Turns, then the turns between two rows, first turn first; the first pair answered
Y (before => after):
[-1,1,8,-4,8,-1,-3,-10,0,6,-9,11,-6,7,2,-4,-7,8,4,-11,10,-6,3,0,6,-19,5,-1,-8,-8,-11,6,13] => [-11,-6,2,1,-12,-13,-6,-8,7,-24,-1,2,1,9,-6,-1,-4,-9,3,-10,8,-1,2,-4,-2,-3,10,-5,-2,-4,-3,1,9]
[1,6,9,-1,1,5,0,-4,1,-3,-2,-1,7,6,-6,4,0,-6,15,-2,-1,-14,8,-17,6,4,-8,4,7,0,6,3,-3] => [1,7,8,-1,-1,6,0,-1,1,-3,-1,-2,8,4,-6,5,1,-7,13,-1,-3,-13,7,-17,4,6,-9,5,9,1,8,2,-4]
[-2,-3,-4,-6,-1,-5,0,5,-12,6,10,4,0,-2,0,1,2,-4,-8,-2,-2,2,-1,4,-8,0,5,-1,-5,8,11,1,-12] => [1,-2,-1,-8,5,-2,-1,3,-13,14,6,7,-3,-1,3,0,0,2,-5,-6,1,-1,0,5,-4,-8,4,1,-8,3,8,3,-8]
H (before => after):
[-10,-5,5,9,-5,4,-6,-1,2,-4,-5,6,6,4,-13,-4,-2,-12,-2,-3,4,-8,0,-11,4,-7,1,0,-6,-8,-4,2,4] => [-9,-4,3,9,-6,4,-4,2,4,-9,-1,2,8,3,-13,-3,1,-15,-2,0,0,-8,0,-14,3,0,-1,0,-1,-6,0,0,0]
[-14,1,-8,1,-18,-2,-3,-4,16,-23,1,-3,-10,17,-1,3,1,3,10,3,-8,1,5,-9,-7,17,3,-7,2,-4,14,-3,-11] => [-9,-1,2,-3,-8,-3,-8,-13,9,-2,-13,13,-16,17,3,-2,-10,10,11,-13,9,1,10,-1,0,-13,8,-11,-17,-14,1,2,1]
[-17,7,11,18,-7,5,-4,4,18,-14,-5,3,14,2,-14,-8,5,-11,-12,1,-6,-22,-7,-21,13,-5,1,3,7,0,3,0,8] => [-17,2,4,8,-16,-8,-7,-2,24,-30,-5,-1,9,10,-13,-1,-2,-13,-5,-5,-2,-9,2,-14,8,-2,12,-1,9,1,3,-2,4]
[-2,6,-2,7,7,0,5,-5,10,-6,-3,-6,-10,5,-4,3,-2,6,-2,7,-2,1,-3,0,-1,-4,2,-1,5,1,2,5,-10] => [-2,5,0,4,7,-1,4,-6,9,-4,-6,-3,-11,6,-3,2,-4,7,-1,4,2,1,-1,3,1,-10,4,-1,1,-1,-1,6,-9]
Q (before => after):
[2,5,-6,8,-10,-10,-12,8,3,-7,-1,1,-6,-9,7,8,-7,-11,10,12,4,4,-5,-2,-9,0,-3,-2,-4,2,14,2,-1] => [5,5,-5,5,-6,-10,-11,8,-3,3,-2,5,-8,-12,12,7,-9,-7,7,11,6,4,-3,4,-9,-5,-3,-2,-8,2,12,1,-1]
[0,10,5,2,10,9,1,-4,13,-4,-8,-3,-3,7,-4,2,4,4,10,0,-4,-3,1,-14,10,0,-3,3,3,-6,-4,8,0] => [-5,1,1,2,-5,-2,-2,-5,15,-20,-3,-6,1,9,-7,2,3,-7,9,-2,0,3,3,-12,4,4,3,-1,4,-4,-1,4,-2]
[5,-6,-8,-10,-7,-10,0,8,-11,4,7,1,-1,-2,7,-3,2,-4,-7,3,4,4,-1,5,-2,5,5,-4,-2,3,3,-3,-5] => [10,0,-5,-10,3,-2,3,8,-12,16,5,3,-5,-4,9,-4,3,2,-7,4,2,0,-2,3,2,1,1,-1,-2,0,0,1,-4]
D (before => after):
[-2,2,12,5,10,1,-2,-3,-12,14,-7,12,5,-9,1,-20,0,-2,-3,-14,8,-4,-5,-3,5,-23,-5,-6,-25,-13,-5,7,12] => [4,13,-3,4,12,10,13,9,-4,1,13,-11,2,-8,5,-7,13,4,1,14,-22,-4,-8,-12,0,19,-17,4,6,4,11,5,-12]
[2,-4,8,-7,3,3,-12,-28,19,-16,5,-12,-11,8,13,-8,-2,12,16,-11,-3,-15,9,-1,-7,-8,9,5,-6,-7,-12,11,-3] => [7,-15,7,1,0,2,-6,-12,-13,16,14,-5,0,-22,20,-15,5,4,-13,-1,-2,-18,-1,16,-18,-10,2,0,-13,1,-3,1,-8]
[-1,-4,1,2,-6,-6,-4,-5,2,-7,-1,-1,7,6,1,0,-5,-4,4,-6,3,2,3,3,1,-4,3,-4,-2,-6,-2,-2,5] => [1,-3,-1,4,-6,-5,1,2,-7,0,5,-3,10,-3,5,0,0,-4,-4,2,-2,1,-1,7,-3,4,-2,-3,2,0,5,-4,0]
[1,0,-14,-12,-4,-14,9,-2,10,-27,10,-22,-10,7,3,13,1,-3,7,5,-7,13,11,4,-8,23,11,1,14,2,1,-2,-9] => [-2,-13,-2,-10,-7,-21,-4,-9,-7,-7,-4,2,-2,-1,2,-2,-10,-10,-5,-16,20,13,11,17,-7,-16,19,-9,-15,-9,-11,-1,11]
Z (before => after):
[12,3,4,-4,20,-3,-3,8,10,0,5,-9,-11,-5,-4,5,-1,1,4,0,-12,3,1,-5,6,0,4,9,9,-5,-1,10,-5] => [11,-10,-2,-6,7,-15,-6,9,0,-4,10,-8,-6,-12,-3,6,-3,-10,-4,-2,-5,12,2,7,-4,1,10,3,5,0,2,2,-8]
[-5,4,0,-7,-9,-9,-7,-17,8,-16,5,-1,-1,11,-2,6,7,-5,-1,-9,1,9,2,4,-4,1,6,1,3,-7,3,-3,-1] => [-9,2,5,6,-11,-2,-7,-10,-1,-6,6,4,10,-1,-7,-3,14,-13,-14,-6,1,-2,-8,-1,-6,-1,-1,0,-3,-7,8,-6,5]
[-5,-5,3,2,-7,-5,-5,-3,-1,-1,-3,0,1,1,-4,1,-5,-3,1,-4,5,1,3,-1,-3,-3,4,-1,-6,-1,-3,-1,7] => [-5,-1,6,6,-2,0,-5,-3,0,2,-5,1,2,2,-6,-2,-4,-1,2,-2,2,-4,1,-6,0,-4,1,1,-5,-2,-3,2,10]
Then:
Between the rows of a pair lie 2 to 3 turns.
[5,4,-5,-10,-1,-4,4,3,-19,16,-2,0,2,-13,12,4,-5,1,-6,13,-15,-4,-5,12,-5,6,5,6,-6,19,8,-7,-7] => [3,15,4,-13,10,4,-2,-11,7,4,-17,1,-7,10,5,3,-9,12,16,1,-13,-8,0,-4,12,-6,8,10,-6,6,-5,6,5] -> Z then D
[10,9,-12,-21,12,12,6,0,0,6,-9,-11,-3,8,12,7,-6,5,6,4,-1,7,7,9,9,3,0,-2,-4,-1,-6,7,-8] => [4,12,-10,-11,9,19,6,3,8,-6,-6,-16,2,10,4,6,1,2,8,9,-9,1,1,-4,11,12,-6,1,2,-1,-1,7,-7] -> H then Q
[3,-8,-4,1,-8,-8,-5,-1,-5,-9,9,0,7,-2,0,7,-3,-7,-6,7,3,7,1,4,2,0,6,-4,-7,8,0,-5,-6] => [-2,-4,0,7,-7,0,-7,-1,4,-16,5,1,10,4,-7,3,0,-6,-3,6,0,-1,-2,-8,7,1,2,-1,-5,4,0,-2,0] -> Z then D then Q
[12,6,-7,0,17,1,7,-5,6,5,-5,5,-23,10,10,-7,-13,8,11,-11,3,4,1,0,10,-5,-6,4,-2,-2,-10,4,8] => [8,-10,-15,1,-5,-17,4,0,-9,-3,5,4,-14,-2,12,-5,-14,-11,-4,-11,10,13,1,14,-6,0,-1,-5,-4,7,-2,-7,3] -> Z then Y
[-2,1,9,24,3,11,7,10,-4,-3,3,10,6,-2,-5,-12,10,-13,-8,9,-5,-17,-12,-9,8,-7,-19,9,4,3,-3,-4,8] => [-6,-2,1,20,-9,0,6,8,5,-27,9,2,6,6,-8,-5,9,-20,-2,9,-8,-8,-6,-9,3,7,-12,7,12,6,0,-7,0] -> H then Z
[1,-7,0,3,-6,-12,-3,7,-6,1,3,1,7,-12,3,-3,2,-3,-11,1,6,5,1,7,-6,-4,1,-3,2,1,2,-3,1] => [6,8,5,2,11,4,2,6,6,8,-2,-2,-1,-4,4,-2,5,13,0,4,-4,-3,1,-4,6,-5,-6,7,8,-1,-2,6,2] -> Y then Z then D
[-2,6,9,2,9,4,0,3,0,2,1,5,2,2,0,-3,-3,6,-1,6,-8,-2,4,2,1,-1,-8,6,2,-5,-6,4,-2] => [-1,5,6,2,7,2,3,5,-3,2,4,2,3,-1,2,-1,-1,5,-4,10,-10,0,3,6,-2,2,-10,6,4,-3,-4,2,-6] -> Z then H then H
[6,4,-7,2,7,-4,8,12,-9,9,10,-10,9,-8,13,-2,12,1,0,8,-6,8,-3,16,-9,4,-8,11,3,-2,11,6,-11] => [7,11,3,2,18,5,4,5,-2,18,-2,-2,5,-1,12,-7,8,11,7,-1,0,2,-3,9,2,-13,-9,13,-5,-13,1,13,0] -> D then D then Z
[6,5,14,-15,8,-5,-2,-11,4,14,-4,8,-2,-1,3,-10,-7,4,12,-1,9,9,12,6,3,-16,5,-1,-10,-10,-8,2,8] => [-2,0,2,-6,-10,-8,4,3,3,-9,14,-7,9,-9,-2,-4,6,-11,3,19,-8,10,5,0,-11,18,-1,-1,8,5,9,-9,-8] -> Z then H then H
[-3,2,-3,9,-3,3,7,3,-5,7,11,-3,8,-7,-5,0,3,-5,-7,7,-4,-8,-5,-2,-9,11,-12,1,6,9,4,-4,-3] => [0,2,4,1,5,0,0,-8,-5,18,-2,8,3,-2,-3,-3,-7,2,0,-8,10,-5,1,5,-2,-14,-5,-2,-8,-2,-9,0,9] -> H then H then Z
[-6,0,2,-2,10,3,-1,-7,5,-7,-7,0,0,8,-4,-6,-10,1,11,-3,0,2,7,-5,6,-4,5,-3,-3,-4,-3,-4,1] => [-4,3,-2,-2,10,5,4,-2,6,-9,-2,-7,0,6,-3,-4,-7,2,12,4,-8,3,6,-7,4,8,1,-1,5,0,2,-5,-8] -> D then D
[-6,4,-6,8,-8,-11,-9,-7,6,-16,-4,-8,-5,0,-1,-1,2,-1,8,-1,1,-1,14,-3,-5,3,12,1,1,0,0,0,4] => [2,3,-3,11,0,-5,-6,-1,-12,14,-4,1,-3,-16,6,-8,4,2,-6,1,5,-6,7,5,-6,-7,6,2,-7,1,-1,-1,6] -> D then Q
[1,0,2,6,-7,6,4,7,5,-5,5,-7,-2,2,-2,5,2,6,-4,5,-5,-12,-6,2,-5,14,-1,4,5,12,7,-11,-5] => [6,-2,7,-2,0,1,-2,-2,2,9,-5,5,-9,5,3,4,-9,13,-1,-9,9,-7,2,11,1,-10,7,2,-9,3,-5,-7,4] -> H then H then Z
[4,5,-1,-1,8,0,1,-5,1,1,11,-12,-2,4,-4,1,1,-5,2,3,-3,-5,1,-13,1,1,2,2,10,6,-5,0,2] => [9,4,0,-6,11,-3,1,-7,-5,10,10,-7,-4,1,0,-1,-3,-2,1,-1,3,-2,2,-5,1,-8,4,1,5,4,-8,0,4] -> Z then Y then Y
[-2,-3,-2,5,-2,-5,2,4,-3,-7,1,3,2,0,-4,-5,-2,-12,-9,0,-1,-3,-1,-2,-4,1,2,-4,-4,-1,1,-1,1] => [1,-3,-4,2,0,-6,5,5,-5,-4,6,0,-1,-2,-1,-2,-1,-9,-9,3,-3,-1,-1,3,-6,5,1,-3,-1,2,3,-3,-4] -> D then H then D
[3,1,9,-26,-1,-6,2,-1,-8,8,-2,-8,-8,4,20,9,-10,20,4,3,16,10,8,15,4,-7,4,-4,8,4,-8,10,0] => [-4,7,7,-17,-5,1,5,5,5,-14,4,-21,-4,11,11,13,-1,15,9,13,2,5,3,-1,3,15,-2,0,23,8,0,9,-7] -> Z then D
[1,-2,-6,-8,-2,-6,2,-5,-4,5,10,-2,-1,1,13,5,-9,0,4,-7,0,11,7,5,-3,-4,-2,-5,3,-1,4,-5,1] => [-5,0,-6,0,-6,0,4,0,1,-5,15,-8,4,0,6,5,-1,-3,3,0,-9,4,2,-6,-4,8,-7,-3,9,1,10,-5,0] -> Z then Q then H
